Here are some numbered points:
35:54:-1:-10:44:12:-28:71:27:20:-9:-18:6:-7:-2:7:1:0:-3:16:-5:6:0:-8 0
-20:5:13:-5:3:-2:31:-21:-6:-31:-25:1:16:-51:11:12:-5:-22:-1:-13:-4:21:1:39 1
-28:17:30:3:-12:53:-19:-41:22:42:-10:-61:18:39:22:-10:37:-18:17:-10:-37:27:6:14 2
-8:-3:46:-34:-17:52:-32:30:59:66:45:-36:-8:46:15:-3:28:-10:21:-16:3:47:-22:-13 3
-25:61:23:11:80:56:-19:68:8:46:-23:-85:43:12:-11:-9:2:3:-13:24:-9:3:-10:-8 4
-3:11:13:-20:-65:-12:8:-42:-2:-58:-25:24:16:31:12:-2:18:-8:20:-47:-15:45:-20:25 5
-28:-48:9:9:-35:-29:44:-31:-37:-66:-6:63:-6:-5:25:1:14:-15:6:-26:-5:17:-3:14 6
15:-65:-52:47:1:-76:73:50:-78:-113:0:127:-23:-47:30:20:-1:-38:-3:-26:0:39:24:-4 7
33:-46:-14:6:15:-47:56:58:-47:-76:-7:85:-5:-41:11:19:-5:-19:1:-11:8:26:13:2 8
-1:30:2:-11:-23:-33:-22:-17:-21:-65:-38:43:36:23:0:-4:9:8:7:-28:-5:22:-32:9 9
-6:-61:2:10:-35:-63:14:-42:2:-52:-5:46:-29:5:8:-1:4:4:-4:3:13:-45:29:9 10
-6:-20:0:5:6:-24:46:-21:-4:-28:-15:-9:-6:-58:-5:10:-24:-6:-13:9:15:-34:29:25 11
-43:11:13:8:-22:11:28:-56:34:6:-8:-73:-27:-12:-13:-1:-15:13:-15:9:0:-60:31:8 12
-40:7:37:-3:0:28:1:-5:12:-4:-25:-31:38:33:19:-5:32:-17:14:-10:-11:27:-17:27 13
-5:-42:26:-16:-30:-1:0:-27:45:12:30:-9:-33:2:20:3:11:-10:7:4:6:-12:16:5 14
57:85:-21:-30:34:72:-127:-70:17:126:-25:-127:88:127:-66:-58:-1:80:1:49:-13:-66:-32:-47 15
-6:23:-6:6:6:-24:34:55:-28:-75:-31:52:29:21:11:0:15:-11:9:-17:1:30:-28:12 16
33:97:27:-46:38:105:-80:17:102:127:44:-127:16:-5:-21:4:-7:6:-4:49:15:-18:-6:-16 17
-9:4:-35:42:35:13:64:53:-33:-6:10:17:-23:-63:18:16:-9:-38:-10:9:-16:20:26:12 18
-37:-44:16:-1:-48:-40:57:-8:-72:-75:-13:126:6:13:14:-2:13:5:16:-51:-3:55:-66:35 19
-34:-39:22:3:-19:0:91:-31:-5:-38:-7:4:-19:-73:26:23:-1:-36:-1:2:-2:2:19:57 20
-21:63:-19:5:32:3:-29:41:-22:33:0:-9:11:21:-64:-18:-41:70:-23:20:26:-52:-54:-26 21
58:32:-3:-26:45:-34:-56:107:-24:-1:-16:60:29:48:-44:-16:-19:50:-2:-10:15:14:-52:-39 22
10:3:-8:-7:14:-62:-102:58:-25:5:-5:67:19:127:-83:-50:-17:127:-15:19:43:-93:-81:-79 23
-27:-60:33:-16:-39:32:5:-61:-28:18:15:6:16:47:16:-16:28:3:16:-24:-13:36:-29:10 24
-15:-39:15:-20:-51:16:-23:-127:15:51:27:-51:-25:-27:-16:-4:-25:24:-10:7:16:-46:11:5 25
-7:14:8:-9:-3:35:-21:-18:13:29:10:-33:8:10:8:-1:9:-10:2:1:-3:15:-7:1 26
-3:-12:-21:14:12:-26:-24:-6:12:-8:6:-4:-15:-11:-4:3:-10:0:-21:11:13:-31:40:-31 27
-13:-16:7:9:-30:-46:56:35:-56:-114:-45:125:30:15:38:7:40:-42:28:-62:-24:100:-39:49 28
-10:10:33:-11:18:3:1:70:-23:-19:-41:44:49:50:5:-13:19:-4:22:-56:-23:87:-44:16 29
-4:11:-30:27:46:25:38:46:30:42:28:-39:-25:-80:15:26:-12:-45:-9:46:11:-15:43:22 30
-11:4:-14:19:-19:-57:-10:-19:36:-40:-22:32:-11:-3:10:7:1:-12:4:-3:3:-27:30:15 31
9:-4:41:-18:4:46:15:-7:13:15:-10:-81:12:27:12:-7:16:-6:10:11:-22:-5:21:-3 32
-27:29:34:-10:2:86:10:-4:42:53:29:-93:2:-12:30:13:25:-36:12:21:-7:20:-5:15 33
-2:53:5:-24:2:64:-41:-83:24:66:-11:-127:46:33:-44:-23:-21:35:-11:28:8:-54:-8:-2 34
21:3:-61:21:49:-56:18:127:-78:-31:18:127:8:-29:-37:8:-46:16:-16:-41:34:67:-60:-24 35
9:29:18:-21:26:42:-5:51:35:50:23:-22:8:-38:8:14:2:-30:8:-6:6:57:-19:15 36
31:-15:-31:28:66:18:49:84:-9:19:33:-27:-28:-44:4:13:-16:-16:-15:50:3:-33:46:-24 37
-2:84:21:-25:44:127:-122:-57:112:127:46:-127:24:63:-39:-30:1:24:-5:58:-16:-51:27:-47 38
-18:-77:15:14:-37:-44:88:-8:-60:-83:-21:83:-18:11:22:0:16:-3:14:-23:-16:11:-1:31 39
27:-119:-27:29:-5:-61:121:63:-102:-113:9:127:-25:-63:67:30:29:-68:19:-25:-13:92:3:42 40
-8:13:26:-10:-3:64:-52:-77:21:75:-16:-117:36:77:-8:-31:21:21:13:18:-27:-20:1:1 41
8:-36:13:-4:1:43:50:-12:19:28:34:-49:-29:-51:25:16:3:-34:2:33:3:-14:28:28 42
-42:-95:20:14:-63:-71:58:-69:-47:-114:-16:91:-25:-13:26:3:4:-7:1:-57:3:9:28:-4 43
52:-21:41:-25:60:34:23:91:-10:16:14:-3:-1:-52:24:20:1:-30:7:1:-9:52:17:-12 44
0:-26:38:-15:8:32:-8:35:31:62:36:-33:-23:31:-5:-3:6:13:6:4:5:-2:4:-18 45
61:42:-16:-36:33:12:-26:109:6:34:52:24:-14:-27:-38:12:-39:21:-12:-2:35:30:-39:-48 46
73:125:-21:-25:58:34:-32:125:22:32:17:-42:5:-48:-29:20:-31:4:-14:7:1:27:-15:-43 47
-51:42:4:8:24:76:-57:-60:29:98:-6:-113:45:48:-13:-22:14:15:-1:40:-4:-31:-17:4 48
6:98:-15:-11:8:127:-127:-101:70:127:26:-127:51:122:-40:-51:17:44:9:42:-30:-31:-23:-35 49
0:-14:20:-31:-30:-19:6:16:-18:-6:21:78:-12:-9:-11:8:-13:23:4:-32:20:37:-61:12 50
-11:-34:-16:20:-35:-72:21:-16:-22:-72:1:91:-32:-16:8:7:-4:0:-9:-15:13:-14:7:-3 51
-20:-3:3:9:-53:-12:41:-66:7:-28:-19:1:-20:-26:13:4:5:-16:8:-8:-22:-9:15:54 52
16:11:-40:6:38:28:-44:-17:92:127:73:-116:-65:-72:-38:11:-55:14:-38:79:47:-116:69:-35 53
-14:-64:-5:13:-22:-30:56:-44:-3:-17:22:13:-39:-58:1:9:-22:-7:-11:6:17:-36:41:20 54
-2:47:-1:-8:18:28:-12:-12:13:30:-10:-50:23:-29:-11:6:-12:1:-7:16:2:-4:-11:15 55
36:-94:-45:44:-7:-62:97:16:-86:-98:7:109:-43:-33:32:11:2:-23:1:1:-18:-4:48:-10 56
-4:-11:37:-18:7:-1:12:59:5:-15:4:58:5:-15:30:18:22:-27:13:-26:0:66:-25:18 57
-4:84:-4:-19:11:31:-96:-58:66:68:-26:-127:46:55:-46:-26:-12:30:-10:9:8:-44:4:-21 58
-23:72:15:-18:19:82:-72:21:74:105:23:-93:25:25:4:-2:19:-15:7:6:-5:40:-21:-4 59
-27:-18:64:-32:-24:61:33:-56:42:32:13:-79:-8:-41:31:17:16:-31:15:9:-4:12:11:49 60
-18:21:-25:5:-19:-11:3:-13:-34:-24:2:48:6:-6:-13:0:-14:10:-8:-24:7:20:-32:-3 61
-24:49:-9:11:-15:48:-49:-54:4:45:-6:-60:25:48:-4:-19:15:7:6:-21:-30:20:-14:-15 62
-38:-72:12:26:-44:-37:115:-52:-23:-74:-16:16:-50:-60:22:13:-7:-22:-1:-9:-11:-34:55:50 63
54:-82:-35:25:53:-40:25:87:-33:-9:27:112:-25:-31:35:22:17:-33:6:49:12:6:25:6 64
-12:-103:-2:31:-59:-101:80:-62:-50:-126:-18:94:-58:-31:16:4:-13:3:-7:-29:-2:-48:67:-5 65
27:105:-23:-17:42:-8:-86:53:11:15:-32:-13:55:49:-51:-14:-13:47:-10:38:26:-36:-64:-10 66
-13:30:5:-13:6:63:-104:-41:72:127:37:-92:12:66:-19:-22:14:24:1:35:8:-25:-27:-11 67
-18:21:11:-2:4:61:34:-7:45:41:35:-75:-26:-74:16:22:-6:-37:-5:26:7:-5:20:20 68
0:34:12:-28:-11:-46:13:84:-47:-75:-27:127:33:15:-16:7:-6:17:12:-57:11:83:-105:23 69
30:46:5:-32:4:3:-91:26:39:55:-4:15:36:52:-19:-10:12:14:14:-14:2:40:-56:3 70
-36:-9:36:-1:-45:-3:13:-55:-22:-58:-45:6:23:52:24:-16:33:-5:21:-51:-40:36:-6:8 71
74:-117:-110:71:60:-71:62:127:-87:-43:57:127:-45:-2:22:7:4:-20:-5:56:19:-8:38:-43 72
-47:-7:25:10:-24:33:28:-24:15:28:3:-14:-19:-13:35:6:25:-30:16:-18:-28:38:3:40 73
48:-16:-47:0:21:-33:-49:48:21:35:64:17:-48:12:-46:-8:-34:52:-29:52:55:-87:8:-78 74
-31:-20:16:11:-28:-38:52:32:-58:-71:-28:127:-1:-5:31:12:24:-21:19:-48:-22:69:-49:44 75
-2:8:11:-14:-28:-30:-26:-38:42:-11:2:-16:-22:-21:-7:7:-17:13:-12:6:19:-44:23:-12 76
-15:-24:6:15:-29:-26:31:8:-51:-59:-27:89:12:45:30:-7:33:-6:24:-31:-30:45:-34:22 77
-31:-37:41:0:-55:21:25:-62:-31:-37:-41:-7:40:108:30:-30:62:-9:38:-43:-50:44:-20:36 78
8:-18:-2:0:5:18:30:2:19:23:32:-17:-29:-55:14:19:-5:-22:-5:38:14:-21:23:23 79
-2:-64:-22:37:7:-43:55:32:-39:-41:-2:80:-33:-13:25:10:12:-18:3:8:-10:-6:29:11 80
-2:3:-20:-1:-32:-57:-13:-4:-42:-68:-22:90:19:31:-18:-11:-8:24:-2:-36:8:19:-39:-14 81
-39:72:-36:13:28:12:-127:1:-1:91:-28:-18:88:127:-72:-63:6:93:-6:22:20:-42:-107:-25 82
52:-110:-59:52:11:-95:100:43:-103:-115:0:127:-47:-52:26:12:-9:-22:-2:9:-4:-11:54:-7 83
6:97:-5:-22:33:37:-127:-65:59:77:-34:-127:67:71:-49:-34:-10:49:-11:32:9:-65:-3:-32 84
64:-99:-123:89:69:-95:57:113:-67:-60:34:127:-51:-36:12:14:-9:-27:-20:66:24:-52:77:-45 85
4:34:5:-3:-1:0:-20:4:9:7:-19:15:3:-19:16:7:8:-20:8:-26:-24:43:-3:17 86
-23:83:33:-10:18:124:-18:-18:77:109:33:-127:-12:-39:24:16:20:-39:5:37:-25:4:17:9 87
-2:-25:-5:-4:-34:-25:15:-21:7:-24:23:36:-33:-29:5:9:-6:-5:-3:-13:14:-3:6:-4 88
19:66:1:-10:16:-21:-79:-3:29:8:-38:-15:22:31:-17:-6:1:22:-3:3:-8:-21:0:-17 89
-5:94:2:-1:42:14:-85:53:43:50:-21:-50:24:49:-34:-12:-2:36:-9:18:4:-23:-25:-27 90
13:16:-18:-1:46:-7:-25:-14:31:35:3:-70:-7:-55:-38:7:-45:24:-36:60:39:-93:39:-13 91
-13:68:-1:-13:16:48:-70:-19:56:77:10:-75:13:-3:-5:3:5:-7:-2:22:0:-3:-8:4 92
-8:-23:12:12:37:15:-2:40:10:57:18:0:-21:-34:9:7:-7:-13:-3:2:-3:17:26:-6 93
-27:69:-16:-3:24:31:-94:-31:-3:61:-14:-63:59:72:-56:-32:-14:64:-19:13:14:-35:-51:-39 94
2:23:7:-17:3:37:-12:0:32:46:16:-27:0:-34:6:9:-3:-24:5:-9:-3:38:-7:16 95
-14:-69:7:17:-14:-35:77:21:-44:-78:-6:100:-12:-41:50:21:25:-49:17:-29:-13:62:6:35 96
1:50:14:-25:13:31:-45:28:22:43:1:-15:36:23:-10:-5:11:2:10:-12:1:46:-47:4 97
-18:-89:-12:29:-12:-34:113:45:-95:-97:-8:127:3:-13:47:9:27:-42:17:-35:-16:80:-19:35 98
-4:68:-9:-16:-21:-17:16:58:-29:-48:-6:92:15:-40:2:20:-10:-13:6:-71:-6:107:-73:18 99
64:-36:-72:32:77:13:0:68:22:74:66:-26:-43:-51:3:18:-19:-22:-17:100:24:-68:66:-28 100
-5:9:19:-19:-17:71:-10:-16:42:67:55:-97:-13:37:-3:-11:14:4:6:30:6:-19:-3:-26 101
-26:57:17:-9:9:108:-39:-32:35:124:36:-112:-1:-13:8:1:8:-15:2:8:-25:29:-9:-2 102
32:-71:-29:10:8:-66:-12:-1:-28:-30:24:67:-32:-26:-15:4:-30:24:-26:4:30:-37:40:-55 103
20:-47:2:14:-20:12:110:-20:6:-7:13:-31:-56:-73:22:20:-5:-35:8:46:-9:-45:51:59 104
-7:69:25:-20:54:23:-63:120:30:73:4:11:15:23:-19:0:-3:20:2:-9:8:47:-63:-13 105
32:-33:19:-10:-6:-33:41:42:-34:-76:-19:79:-1:-9:38:12:22:-28:20:-37:-29:66:8:6 106
-34:-46:30:5:-20:15:50:-11:-8:-22:-3:16:1:11:39:3:31:-33:20:-9:-12:34:-4:38 107
-17:-64:22:5:-27:2:58:5:-6:-31:27:30:-32:-27:36:16:17:-33:8:-8:3:24:19:10 108
-7:45:6:-21:23:127:-107:-95:31:127:17:-127:71:85:-22:-40:17:23:3:34:-17:-7:-20:-25 109
-51:97:-20:22:43:3:-27:55:-21:-25:-57:21:75:11:-11:-6:5:-13:-4:-51:-10:79:-47:10 110
-18:-82:10:15:-46:-54:93:-20:-39:-103:-3:77:-35:-32:41:14:14:-34:11:-14:-2:7:29:21 111
New points follow, each followed by the numbers of its two nearest points above, nearest first.
39:14:-54:14:32:-38:-20:52:24:7:33:4:-36:-19:-36:8:-34:23:-28:51:44:-81:30:-45 74 27
-19:-57:22:-7:-66:-31:68:-71:-28:-89:-10:33:-20:-25:20:7:1:-10:4:-36:-8:5:16:19 6 111
49:42:-8:-22:37:3:-70:50:64:65:32:-14:-18:-40:-13:18:-15:0:-10:34:25:-15:6:-15 0 46
28:119:-18:-17:32:10:-125:33:39:68:-33:-34:47:54:-47:-18:-12:40:-1:-11:-9:16:-42:-21 90 66
-32:-5:3:19:0:35:68:-29:6:9:-5:-81:-21:-33:-1:3:-13:-8:-7:23:-6:-47:40:24 12 42
-9:-29:11:5:-34:21:33:-18:22:21:32:-33:-45:3:10:0:7:-2:3:12:-7:-28:25:-5 14 42
47:-65:-48:28:1:-127:-28:4:-50:-104:-4:115:-45:6:-19:-5:-30:48:-27:-2:22:-79:59:-91 103 51
-24:-54:5:26:-24:-22:75:-21:-41:-63:-15:44:-17:-12:31:6:13:-23:5:-20:-24:19:26:27 6 39
3:-50:-14:4:-38:-30:39:-63:14:-21:26:-29:-48:-28:-28:0:-39:24:-16:24:29:-88:49:-13 54 76
-46:-10:13:-3:-21:-21:39:27:-81:-52:-17:118:33:31:-7:-7:7:24:9:-50:6:60:-97:30 19 75
3:47:0:0:-1:-54:-90:-18:42:-20:-37:-24:5:58:-39:-24:-18:57:-24:-16:10:-65:27:-60 89 76
43:-37:-43:23:43:19:42:50:0:18:35:-44:-17:-2:-3:3:-10:-12:-11:58:15:-47:51:-27 37 100
-20:6:13:10:-15:0:44:-2:-6:-31:-16:28:-14:-35:31:14:12:-32:12:-23:-28:34:6:34 1 107
18:47:-11:-9:18:26:-24:9:29:21:-5:-43:23:-2:2:7:6:-16:4:22:-3:0:-5:10 55 26
-35:-8:10:7:-30:-25:29:-32:-13:-56:-22:27:6:-8:16:6:7:-15:3:-28:-4:17:-1:16 6 1
11:-75:-71:53:6:-99:-7:43:-37:-65:25:119:-47:25:-5:-6:-11:22:-25:20:35:-62:35:-70 103 51
-15:-41:4:0:-36:-79:2:-34:-24:-77:-20:68:-11:-1:-11:-5:-20:21:-14:-44:18:-12:9:-21 51 10
0:-61:-5:21:7:-29:84:18:-43:-76:-24:69:3:-41:45:18:24:-53:14:7:-12:30:17:57 96 80
-21:-28:2:8:-41:-73:12:-33:-16:-91:-25:76:-13:-3:5:2:-6:7:-7:-39:9:-1:6:-9 51 6
4:-21:27:-21:-17:-19:3:14:-18:-35:-3:63:8:22:12:3:16:4:14:-19:4:25:-42:14 50 9
-27:-26:26:-5:-12:4:-49:-19:-34:17:-34:14:48:127:-20:-51:34:58:21:-6:-15:-11:-66:-5 24 78
10:36:24:-30:-9:82:11:-15:18:28:19:-80:15:-16:21:9:21:-29:15:7:-16:34:-8:8 33 95
38:59:-37:-8:29:-56:-78:101:-8:17:10:88:-5:50:-66:-11:-33:78:-18:12:34:-38:-70:-43 22 23
-28:-28:24:-8:-27:11:68:-90:54:9:12:-124:-43:-61:-25:4:-45:17:-27:49:34:-120:67:27 12 25
-8:45:9:-31:-14:118:-108:-115:105:127:56:-127:1:67:-44:-30:-9:44:-10:54:12:-79:14:-33 38 67
20:57:42:-45:21:33:-86:5:53:58:-14:-38:44:11:2:3:17:-9:13:-19:-9:55:-25:7 97 70
27:50:0:-13:9:-7:-12:39:10:-28:-24:23:30:-23:18:16:10:-30:14:-28:-10:68:-18:20 86 57
13:-31:14:-1:3:-41:22:52:-33:-46:-12:92:-8:-23:21:12:3:-16:8:-43:-14:53:-8:2 106 8
28:33:30:-39:42:28:-92:53:35:57:-21:-38:67:96:-22:-24:22:29:14:10:8:16:-48:-5 70 90
1:13:-21:14:10:-23:23:43:-28:-55:-20:54:18:-14:8:12:5:-22:1:-23:-3:45:-10:9 16 61
28:11:41:-36:3:2:-16:-16:-31:-11:-23:14:21:-18:-2:1:-5:19:7:-20:-12:26:-28:8 86 9
-46:94:-9:20:15:19:-63:-42:20:34:-44:-69:38:20:-22:-13:-4:18:-13:-12:-23:-15:-9:-1 62 89
-23:-14:-1:15:-7:18:44:5:0:28:33:-8:-48:-48:3:9:-18:-7:-8:-5:0:-2:18:-3 79 93
68:-4:-42:12:53:-54:-66:43:13:13:-1:-7:-12:36:-37:-16:-21:43:-20:42:19:-84:51:-69 74 27
-7:-20:-7:5:16:12:25:-9:27:40:31:-40:-38:-79:-10:16:-32:-14:-20:26:25:-36:38:6 79 42
14:-92:-17:16:-1:-43:43:-39:-21:-23:18:19:-40:-51:-2:6:-30:4:-18:22:24:-63:59:-10 54 103
-31:-97:0:32:-59:-94:77:-44:-41:-111:-18:88:-60:-11:8:0:-10:9:-5:-32:0:-46:48:-3 65 43
-22:15:41:-17:2:57:-28:-51:18:25:-20:-85:43:25:17:-6:27:-16:11:-1:-14:20:-1:9 2 32
-17:-16:50:-22:-26:31:35:-9:2:-24:-6:-13:13:9:32:6:29:-32:24:-22:-14:52:-15:33 107 13
14:68:4:-15:14:32:-35:-15:20:39:-19:-63:24:0:-9:-3:-8:8:1:4:-18:3:-8:12 55 92
-13:45:-8:0:-17:17:12:-39:7:-18:-17:-16:13:-40:23:17:12:-36:6:-2:-15:25:-1:37 1 86
15:-22:11:-9:-9:-18:56:48:-27:-64:-6:81:-2:-32:39:23:25:-42:18:-23:-12:70:-10:27 106 96
-5:7:44:-9:-8:8:1:-9:-7:-29:-45:-7:37:36:24:-7:33:-12:21:-25:-35:38:-12:22 13 71
11:-4:2:-3:16:-22:-4:67:-9:-37:-21:50:36:59:9:-9:29:-10:14:-12:2:33:-30:6 16 29
-51:83:-6:18:22:22:-49:-21:16:12:-61:-29:72:19:20:-1:30:-36:11:-13:-30:51:-20:39 13 110
-59:-35:26:27:-38:-39:63:-51:26:-58:-47:-29:-21:19:6:-8:6:2:1:-5:-8:-63:47:46 52 10
35:-81:-50:25:18:-106:-15:-5:0:-39:32:27:-65:-16:-47:-7:-59:58:-46:49:66:-127:86:-90 103 74
-12:-27:-6:28:6:-17:10:-16:17:9:0:-15:-34:-9:3:0:-2:0:-10:22:-3:-51:49:-5 27 76
17:96:-12:-6:12:18:-29:-23:9:-2:-40:-75:30:-19:-15:1:-16:3:-4:-2:-25:-4:13:-3 55 89
42:-23:-29:10:14:-28:26:28:-32:-30:1:66:-6:-55:22:15:-1:-31:4:1:-2:35:12:17 8 80
0:-6:22:-10:-47:-36:18:-2:-34:-76:-43:85:19:43:21:-5:29:-1:28:-55:-31:59:-36:30 77 5
18:127:-23:-15:37:66:-104:40:42:109:14:-83:30:51:-42:-13:-10:43:-5:34:-1:-22:-56:-26 90 94
64:-127:-75:45:64:-85:83:127:-127:-85:48:127:-36:-14:9:9:-8:4:-10:43:37:-13:-2:-44 72 85
7:-117:-25:38:-5:-12:127:-34:-38:-44:26:-4:-60:-104:23:24:-20:-41:-11:63:17:-79:81:54 104 63
12:69:71:-50:58:127:-50:50:116:126:45:-127:12:2:15:11:26:-23:6:71:11:-22:13:-19 17 87
118:-51:-66:20:69:-29:10:105:-38:13:53:83:-54:-62:10:21:-18:-14:-6:64:7:-19:46:-34 64 72
-25:5:17:5:-31:5:33:-58:14:-14:-31:-40:-1:-6:14:-1:12:-9:11:-5:-24:-15:17:44 52 1
23:-14:-17:-10:51:-13:-33:53:-52:34:15:49:29:10:-45:-14:-35:48:-19:2:33:-2:-46:-41 22 21
-40:9:27:5:-25:-21:19:23:-41:-69:-51:70:35:62:14:-14:30:5:23:-55:-31:59:-50:25 77 29
3:49:-2:-13:12:51:-48:-31:45:80:10:-78:25:2:-8:-3:5:-3:0:25:0:-8:-7:12 92 55
31:-81:-41:42:32:-75:88:101:-114:-94:3:127:-29:-48:32:19:2:-21:3:-7:-6:42:-4:4 7 83
22:72:50:-60:53:94:-97:49:96:127:51:-107:8:-46:-8:16:-14:-6:-4:7:19:47:-17:-29 17 59
27:29:19:-34:-11:0:-81:36:16:52:7:40:16:103:-28:-25:15:57:18:1:2:2:-83:-9 70 97
6:-61:-52:31:-2:-93:-18:-17:-17:-60:12:54:-43:-1:-22:-8:-36:33:-33:-2:35:-76:62:-74 103 10
12:-27:-42:26:-3:-44:55:54:-74:-53:35:99:-47:-37:-10:10:-33:11:-18:-34:3:25:-2:-46 8 7
-3:-45:31:-30:-23:102:-37:-126:-20:94:22:-89:45:58:18:-26:36:1:25:-2:-31:38:-23:4 41 2
-28:-22:-10:25:-15:2:103:2:-37:-55:-4:19:-11:-66:21:20:-3:-42:0:-15:-2:36:4:44 20 1
33:74:-8:-21:-11:12:-66:-17:15:25:-26:-35:30:52:-28:-14:1:30:8:-11:-17:7:-30:-3 89 70
-3:1:37:-23:-19:13:39:25:-5:-35:-2:32:5:-37:33:20:18:-39:17:-39:-12:82:-20:24 57 107
26:92:-4:-27:54:68:-127:-10:93:127:29:-127:16:-6:-26:-1:-14:15:-16:54:15:-44:10:-39 17 38
73:-56:-30:13:56:4:8:33:21:75:47:-24:-53:-72:-2:15:-25:-12:-13:75:11:-65:73:-8 100 37
-17:71:17:-3:30:16:-36:19:5:10:-54:-20:54:25:-2:-9:13:-1:9:-22:-29:43:-26:18 97 13
6:77:-9:-7:11:33:-95:-51:58:95:2:-99:2:18:-34:-16:-20:36:-16:31:0:-60:8:-24 58 92
-56:-38:29:15:-55:-16:71:-66:-10:-52:-30:13:-22:-13:23:2:12:-19:11:-31:-24:5:19:52 52 6
36:39:20:-33:11:43:-67:-2:22:69:4:-46:21:22:-9:-10:3:10:8:-12:-18:33:-15:-16 97 26
28:-25:-31:12:12:24:26:1:5:59:46:-35:-46:-50:-14:6:-31:-2:-13:24:4:-28:37:-18 79 42
-5:-64:7:10:-25:-53:76:-14:-29:-95:-8:61:-27:-48:26:16:-2:-25:-2:-21:5:3:32:11 111 6
16:40:30:-25:64:99:-67:25:49:127:40:-127:3:-6:-18:-7:-9:22:-10:42:0:-15:0:-36 17 102
7:127:43:-42:118:52:-127:127:90:127:-9:-64:44:-4:-45:1:-24:25:-14:-13:19:55:-48:-40 105 90
18:-16:26:-31:-40:18:-4:-49:-13:-7:-1:-4:24:40:10:-13:18:4:20:-11:-5:19:-29:17 24 5
-20:-27:32:-17:-25:35:6:-64:-29:-4:-12:-16:32:31:19:-10:22:2:15:-14:-14:27:-29:12 24 13
-11:-64:0:4:-53:-36:71:-83:26:-21:25:-23:-73:-74:-15:13:-47:2:-22:8:34:-83:65:17 54 11
24:-36:-30:17:2:-51:54:54:-46:-84:-8:99:-6:-14:25:15:15:-30:6:-7:-4:27:7:11 8 80
10:-63:-16:31:-7:-41:80:-1:-53:-60:-13:77:-31:-38:29:13:10:-23:7:14:-16:-12:26:37 80 111
15:-43:-22:15:-9:-23:40:4:0:-24:13:30:-22:-15:11:5:-2:-17:3:9:10:-16:23:14 88 80
23:-42:-43:48:17:-23:82:44:-59:-52:-6:82:-15:-39:48:16:25:-56:18:19:-37:28:34:42 80 96
-19:-72:5:22:-49:-66:117:-53:-26:-106:-26:48:-51:-78:27:20:-15:-23:-7:-12:-9:-37:59:55 63 111
5:-78:-6:2:-24:-111:-33:-21:-35:-87:-2:91:-19:46:-30:-17:-27:58:-23:-38:37:-52:24:-89 103 51
34:-3:0:-18:-5:28:-46:-78:60:107:51:-107:-57:-37:-35:-1:-42:37:-24:55:21:-103:50:-25 53 91
-42:-22:21:-11:-31:107:30:-127:13:89:36:-127:-8:-37:-13:-8:-20:-2:-12:17:0:-37:27:8 25 60
-17:24:-25:12:24:16:-71:-35:18:62:-3:-64:27:39:-35:-20:-17:25:-17:14:16:-35:4:-32 94 92
23:1:-27:-12:-5:-46:-77:28:-8:9:12:76:10:74:-35:-19:-4:52:-2:-3:30:-13:-57:-40 22 81
-36:6:23:10:-45:32:43:-51:-25:-31:-25:-11:12:19:29:-4:36:-28:22:-38:-49:52:-11:31 71 107
6:-93:-46:30:-26:-117:7:-46:-30:-80:35:75:-79:-26:-35:-3:-54:52:-44:12:54:-125:69:-90 103 65
1:80:1:-12:-1:106:-54:-14:96:127:62:-127:-39:-37:8:15:0:-29:1:33:-14:1:18:-5 87 102
61:1:-9:-16:67:-5:-36:72:10:25:20:13:-1:-37:-7:11:-13:-6:-10:35:24:-9:12:-27 0 46
-23:-12:26:-15:-33:68:-18:-46:38:71:35:-54:2:29:24:-3:32:-23:25:-3:-16:40:-14:15 2 26
36:18:28:-26:1:-6:-64:-5:47:14:-18:-30:9:34:12:-3:22:3:11:8:-13:-13:19:-9 89 26
54:-84:-45:29:22:-105:4:63:-51:-73:11:120:-45:35:-16:-6:-17:41:-13:24:24:-79:41:-73 103 85
23:90:15:-22:43:53:-75:2:53:82:-6:-90:18:-32:-8:9:-3:-6:-3:22:-19:8:6:-2 92 59
-11:16:25:-16:-7:9:-45:-11:-3:-7:-42:7:62:82:10:-20:42:3:25:-14:-18:35:-49:27 13 9
41:66:5:-34:20:49:-77:1:32:54:12:-83:28:17:-24:-4:-4:19:-4:19:11:-3:-13:-38 92 90
-18:44:11:-8:9:45:-51:-11:46:62:10:-60:8:-1:1:0:7:-10:2:11:1:8:-10:-2 92 26
30:96:16:-25:31:60:-47:-1:122:97:1:-127:-12:-27:-30:3:-25:2:-9:62:6:-89:49:10 17 92
-23:17:-1:6:-12:21:-4:-20:2:-2:-14:-10:27:34:18:-8:26:-22:15:-14:-19:38:-17:20 13 26
7:87:15:-17:-13:-19:-8:35:-2:-55:-48:51:24:-26:15:18:9:-20:15:-58:-32:88:-42:36 99 86
-10:84:-13:-11:10:56:-104:-74:45:77:-22:-125:57:51:-38:-25:-4:23:-8:2:-9:-10:-7:-19 58 84
51:-25:2:-11:81:-31:10:127:-62:0:8:122:10:1:-22:3:-18:28:-3:4:22:38:-58:-18 35 22
-18:44:-14:4:20:91:42:-52:94:127:60:-127:-58:-122:-31:23:-57:-9:-35:92:35:-113:58:34 53 68
40:-47:3:-6:50:-28:-43:35:-7:2:7:30:10:3:4:-3:-2:3:-6:20:18:-6:24:-40 27 93
-21:43:-13:4:-5:13:-54:-9:3:7:-29:-29:57:110:-22:-31:22:25:5:-12:-6:7:-39:-16 62 89
83:-12:-54:-1:12:-88:-56:-15:37:-23:17:-30:-44:2:-70:-9:-68:71:-42:65:61:-127:72:-79 74 91
1:-28:6:2:7:-54:-3:8:1:-35:-25:7:-12:25:-21:-15:-16:30:-15:-1:11:-52:30:-27 27 31
25:16:-45:5:29:-64:5:114:-76:-60:14:127:8:15:-45:3:-35:54:-19:3:42:-2:-79:-38 35 22
36:-50:-32:28:13:-3:29:-5:-50:-15:7:38:-21:-20:31:7:17:-23:8:24:-23:0:34:-4 80 108
7:27:37:-19:-11:69:-21:-46:25:40:-13:-95:29:42:21:-10:35:-14:22:12:-38:8:7:16 2 32
